In the data rows, 128 means zero.
Some points, one per row:
array([ 86, 140,   0, 116, 113, 115, 120, 167, 106, 137, 152, 136, 134, 121,
       172, 163])
array([149, 163, 115, 129, 140, 150, 101, 162, 131, 110, 113, 107,  99, 121,
       138, 130])
array([109, 127, 118, 100, 112, 106, 120, 116, 123, 118, 122, 118, 162, 110,
       130, 147])
array([138, 143, 132, 142, 139, 125, 145,  88, 121, 115, 131, 139, 119, 157,
        85, 154])
array([102, 116, 136, 141, 111, 124, 148,  97, 102, 106, 129, 115, 134, 120,
       124, 107])
array([ 98, 145,  98, 100, 121,  89, 121, 141, 152, 129, 119, 113, 164, 135,
       132, 129])
array([162, 124, 133, 116, 138, 128,  99, 144, 157, 116, 127, 105, 125, 100,
       122,  83])
array([127, 138,  94, 111, 132, 103, 126, 141, 142, 114, 113, 113, 145, 138,
       106, 140])
array([104, 135, 109, 120, 115, 113, 123, 160, 156, 137, 141, 128, 149, 121,
       148, 149])
array([125, 141, 115,  89,  85, 110, 118, 148,   1, 136, 148, 100, 134,  87,
       150, 136])
array([115, 107, 132, 136, 158, 120, 155,   0, 121, 122, 115, 134, 136, 133,
       127, 110])
array([159, 158, 127, 122, 137, 130, 105, 148, 137, 108,  95, 113, 109, 151,
       105, 160])
array([135, 121, 138, 112, 122, 114,  92, 135, 128, 139, 153, 103, 147, 109,
       144, 117])
array([119, 118, 157, 162, 127, 147, 179, 102,  86, 133, 173, 139, 119, 112,
       131,  79])
array([125, 121, 113, 137, 146, 255, 139,  95, 116, 119, 238, 138, 159, 142,
        96, 134])
array([110, 124, 132, 155, 175, 152, 187, 110, 118, 135, 150, 114, 121, 122,
       124, 104])
array([124, 139, 163, 117,  96, 134, 127, 123, 109, 144, 169, 128, 122, 101,
       158, 106])
Here are 15 more points, each followed by its number:
array([113, 112, 131, 153, 128, 127,  96, 169, 185, 177, 159, 138, 154, 147,
       140, 105]) 0
array([113, 148, 105, 109, 143, 116, 118, 136, 130, 123, 121, 119, 153, 121,
       128, 152]) 1
array([ 89,  95, 158, 108,  99, 145, 152,  95, 125, 152, 151, 146, 131, 128,
       134, 120]) 2
array([183, 150, 130, 125,  99, 125,  91, 132,  96, 107, 108, 134,  82, 103,
       108, 137]) 3
array([ 76, 111, 157, 111, 122, 136, 161, 102, 112, 126, 151, 110, 126, 137,
       105, 106]) 4
array([114, 106, 129, 110, 137, 106, 116, 101, 104, 124, 128, 151, 119, 131,
       124, 141]) 5
array([171, 144, 133, 147, 128, 165, 114, 137, 144, 114,  97,  94, 104, 156,
       115, 155]) 6
array([123, 140, 100, 106, 141, 114, 110, 146, 126, 114, 135, 122, 142, 134,
       139, 151]) 7
array([109, 122, 125, 149, 156, 134, 169, 101, 116, 118, 137, 128, 137, 134,
       115, 120]) 8
array([169, 128, 117, 132, 102, 113, 141, 141, 118, 144, 140, 163,  90, 102,
       132, 110]) 9
array([104, 135, 107, 117, 131, 113, 126, 125, 129, 123, 120, 119, 134, 121,
       151, 140]) 10
array([158, 144,  95, 103,  70, 101, 134, 153, 115, 131,  75, 133, 113,  98,
       119, 126]) 11
array([127, 128, 108, 105, 113, 127,  95, 167, 124, 151, 171, 128, 135, 130,
       192, 125]) 12
array([ 97, 128, 121, 140, 126, 139, 144,  77, 129, 140, 126, 134, 147, 136,
        98, 130]) 13
array([150, 108,  95, 131, 141, 131, 112, 134, 135, 118,  90, 158, 131, 124,
       129,  89]) 14
Which of these numbered points is nearest to each point below, looking only along the 5 directions in which the first points spread most? Its number follows each.
array([ 94, 105, 146, 159, 113, 129, 148, 126, 102, 135, 165, 139, 147, 114,
       156, 127]) > 2
array([184, 149, 137, 152, 132, 141,  92, 148, 153, 118, 111,  91, 115, 153,
       116, 145]) > 6
array([172, 159, 131, 127,  98, 157,  94, 136, 112, 115,  94, 101,  81, 105,
       131, 130]) > 3
array([182, 104, 115, 115, 125, 102, 116, 129, 141, 127,  85, 183, 123, 128,
       139, 137]) > 14
array([102,  98, 117, 137, 182,  96, 174, 114, 122, 130, 154, 165, 145, 141,
       118, 120]) > 13
array([125, 119, 148, 104, 119, 140, 110, 115,  86, 131, 185, 115, 114,  91,
       167, 117]) > 9
array([187, 156, 136, 144, 144, 161, 156, 142, 133, 118,  81,  96,  91, 143,
       104, 140]) > 6
array([116, 109, 140, 190, 135, 154, 166, 152, 153, 163, 156, 141, 154, 162,
       146,  90]) > 2
Now 15 new points, numbered from 0 again:
array([117, 134, 117, 114, 129, 114, 148,  91, 132, 114, 112, 174, 164, 142,
        99, 133]) 0
array([121, 120, 127, 121, 118, 122, 120, 127, 140, 127, 113, 142, 133, 141,
       109, 155]) 1
array([121, 129, 126, 144, 142, 110, 130, 115, 130, 123, 100, 133, 161, 142,
       107, 125]) 2
array([141, 114, 160, 153, 128, 146, 167, 109, 110, 109, 152, 106, 130, 103,
       137, 104]) 3
array([141, 146, 149, 135, 171, 151, 154, 104,  92, 114, 135, 126,  97, 124,
       106, 145]) 4
array([165, 169, 120, 138, 124, 138,  79, 162, 155, 104, 108, 108, 103, 143,
       133, 151]) 5
array([ 98, 121, 129, 126, 135, 122, 106, 159, 153, 148, 126, 122, 163, 153,
       123, 113]) 6
array([133, 144, 141, 146, 103, 153,   0, 182, 156, 191, 198, 149, 146, 144,
       187, 127]) 7
array([120, 130, 150, 117, 160, 156, 162, 126, 105, 127, 148, 115, 103, 106,
       118, 121]) 8
array([110, 125, 139,  93, 134,  98, 134, 147, 124, 138, 141, 147, 123, 103,
       123, 112]) 9
array([188, 119, 102, 139, 105, 121, 120, 140, 110, 131, 129, 184, 103, 113,
       135, 114]) 10
array([114, 133, 120, 132, 128, 111, 145,  93, 132, 116, 107, 158, 163, 136,
       101, 140]) 11
array([124, 111, 119, 133, 120, 141, 128, 130, 159, 135,  89, 114, 137, 157,
       113, 125]) 12
array([115, 130, 137, 152, 151, 114, 140, 116, 129, 118, 117, 115,  82, 148,
       113, 109]) 13
array([106, 113, 121, 123, 147, 122, 140,  99, 141, 125, 109, 148, 154, 141,
        90, 138]) 14
Which of these numbered points is nearest to each point below, looking only along the 5 directions in which the first points spread most? Its number follows each.
array([123, 124, 119, 121, 128, 118,  76, 157, 178, 161, 132, 124, 146, 147,
       140, 142]) > 6
array([119, 124, 126, 105, 106, 120,  98, 180, 167, 144, 141, 148, 140, 154,
       161, 116]) > 6
array([123, 116, 108, 128, 138, 116, 132, 103, 132, 134, 123, 143, 146, 148,
        86, 136]) > 14
array([150, 136, 156, 132, 111, 134,  78, 169, 154, 179, 197, 118, 135,  94,
       175, 110]) > 7
array([108, 111, 121, 147, 145, 104, 127, 115, 112, 124,  55, 128, 148, 152,
       122, 136]) > 2
array([ 86, 118, 115, 125, 161, 118, 142, 106, 121, 123, 148, 127, 143, 131,
       128, 146]) > 0
array([ 90, 115, 147,  99, 123, 102, 114, 136, 109, 109, 139, 116, 137, 117,
       152, 146]) > 9
array([129, 105, 111, 130, 127, 123,  84, 137, 181, 134,  76, 129, 136, 169,
       108, 144]) > 12
